In the rows, zero is written as 128.
Named moves (each a turn or a mirror), then the moves between two rows, first move first; the first pair answered
j113 (before -> after):
[117 155  98 138 128 135  96 116 152 126 126 113  93 165 101 153  93 171
 116  97] -> [171 132  98 124 108 126  97 124 113 117 126  94 125 166 103 145 122 160
  85 105]
[ 96 100 102  88 144 155 106 127 161 133 127 112 130 123 137 112 134 117
 138 137] -> [115  91 105  81 135 152 107 133 150 132 126 105 140 127 136 110 146 113
 123 136]
[118 120 160 119 116 157 164 108 163 153 118 145 146 106 155 129 135  93
 178 180] -> [144 106 159 111 104 155 163 113 141 150 118 133 164 112 159 125 152  90
 158 181]
j911 (before -> after):
[120 133 110 116 132 115 137 148 142 132  87 132 109 121 135 111 114 145
 128 143] -> [133 134 108 120 130 108 135 149 133 133  85 123 111 127 130 110 115 148
 119 136]
[115 120 122 139 153  93 118 146 154 109  60 133 100 119 141  82 138 126
 109 154] -> [115 134 113 142 154  98 113 141 164 108  59 132  84 126 142  92 129 134
 103 146]
[110 108 101  99 122 102  96 158 128 126  95 123 117 134  88  95 127 161
 132 137] -> [ 94 107 104  94 126 110 103 157 143 127  97 133 118 127 100  89 127 147
 154 147]
[107 173 102 145 126 157 161 100 162 189 138 141  78 141 117 161 131 132
 166  93] -> [183 134 120 141 109  97 150 123  59 166 127 122 120 151  92 136 165 142
 119  79]
j535 (before -> after):
[127 115 149 151 128 102 123 155 121  77 104 121 124 122  98 107 126 171
 116 125] -> [143 110 147 144 118 111 143 161 129  72 103 118 134 109 130 103 139 150
  98 142]
[119 126 138 147 140  90 133 158  96 111 107 136 134 112  89  94 129 143
 129 117] -> [136 123 140 143 138  91 150 166 106 104 104 129 140 103 118  89 138 128
 105 133]
[148 128 104 134 149 110 134 147 130 135 108 114 115 136 131 138 124 164
 116  85] -> [162 130 103 129 145 114 149 146 137 132 112 108 123 128 149 135 132 151
 103  99]
Pairs:
(two moves a pair)
[151 139 114 127 113 164 129 133 143 146 123 103 135 132 157 123 132 142
 111 144] -> [165 134 118 130 112 135 124 138 114 140 118 102 139 134 144 119 131 152
  98 131] -> j113 j911
[ 86 120 114 137 122  90 115 152 116 120 109 150 138 119 115 101 106 176
 136 129] -> [114 116 117 128 110  98 142 163 126 111 107 140 149 100 165  95 127 151
 100 154] -> j535 j535
[144 115 115 134 128  73 129 157 152 103  74 114 132 100 116  96 130 159
 106 145] -> [149 111 115 121 121  89 136 158 161 107  77 121 142  93 135  89 141 143
 113 158] -> j911 j113
[141 160 136 121 120 111 141 130  84 116 158 122 159 133  85 142 117 102
 110 103] -> [116 154 147 111 125 128 151 134 114 120 162 138 172 111 111 129 123  76
 140 131] -> j911 j113
[140 128 169 156 144 101 121 108  55 124 153 154 123 132 115 146 116 126
 130 106] -> [143 112 178 138 138 120 135 111  67 124 159 162 143 108 138 127 133  88
 147 140] -> j911 j113
[148 147 137 181 107 117 130 111  63 129 128 132 123 143  96 144 116 155
  77 119] -> [164 137 138 164  95 149 157 106  89 131 139 129 142 126 146 144 136 111
  63 150] -> j535 j535
[ 96 121 156 151 146 102 136 137 107 126 124 150 136  87 104 102 126 121
 160 119] -> [ 75 149 130 150 144 140 130 115 162 141 136 145 107  99 120 132 107 126
 161 118] -> j113 j911
[112 137 141 160 134  97 133 135 111 118 114 134 113 129 122 123 113 159
 123 109] -> [ 99 122 151 143 133 111 147 142 127 121 120 149 133 103 145 107 125 126
 147 140] -> j113 j911
[ 89 152 137 155 149 125 120 115 124 141 134 133 113 136 116 175  90 129
 144  86] -> [140 121 157 151 137  84 137 143  71 118 123 124 153 120 123 143 126 120
 108  99] -> j911 j535
[ 15 123 176 165 176  82 168 114 140 137 119 145 121  80 116 115 144 142
 160 161] -> [ 21 141 143 147 157 145 164  94 205 156 137 129 102 100 159 142 138 125
 143 180] -> j113 j911
[ 74 132 133  93 137 102 149 158 159 110 102 158 129  94 145  88 138 139
 137 127] -> [ 79 154 104  92 129 130 137 141 195 120 109 142 103 120 152 116 124 150
 116 120] -> j113 j911
[134 132 144 124 139  98 151 130 111 118  93 119 141 108 128 128 139 135
  86 132] -> [116 156 127 130 142 114 146 116 143 126  94 118 110 123 131 150 117 148
  86 128] -> j911 j911
[ 84 124 131 150 145  77 143 111 118 121 124 147 114 121 117 117 125 142
 183 138] -> [ 80 128 119 135 136 115 149 107 158 131 132 147 111 120 141 127 127 120
 185 160] -> j113 j911
[ 94 159 120 156 134 147 122 100 152 130 140 152 115 124 123 149 101 145
 147 111] -> [163 134 131 153 117 101 129 122  89 103 129 130 144 123 121 132 133 144
  87 109] -> j911 j535
[114 150 136 147 131 102 171 132 128 128  95 120 112 111 137 139 117 121
 131 108] -> [113 143 137 134 126 117 174 138 138 131  98 121 120 102 154 128 124  99
 133 122] -> j113 j911
[ 88 148 111 119 149 141  98  92 180 134 128 151  88 169 109 169  77 162
 130  98] -> [ 80 128 143 133 169  91 104 114 126 118 114 165 110 147  81 140  79 167
 154  86] -> j911 j113
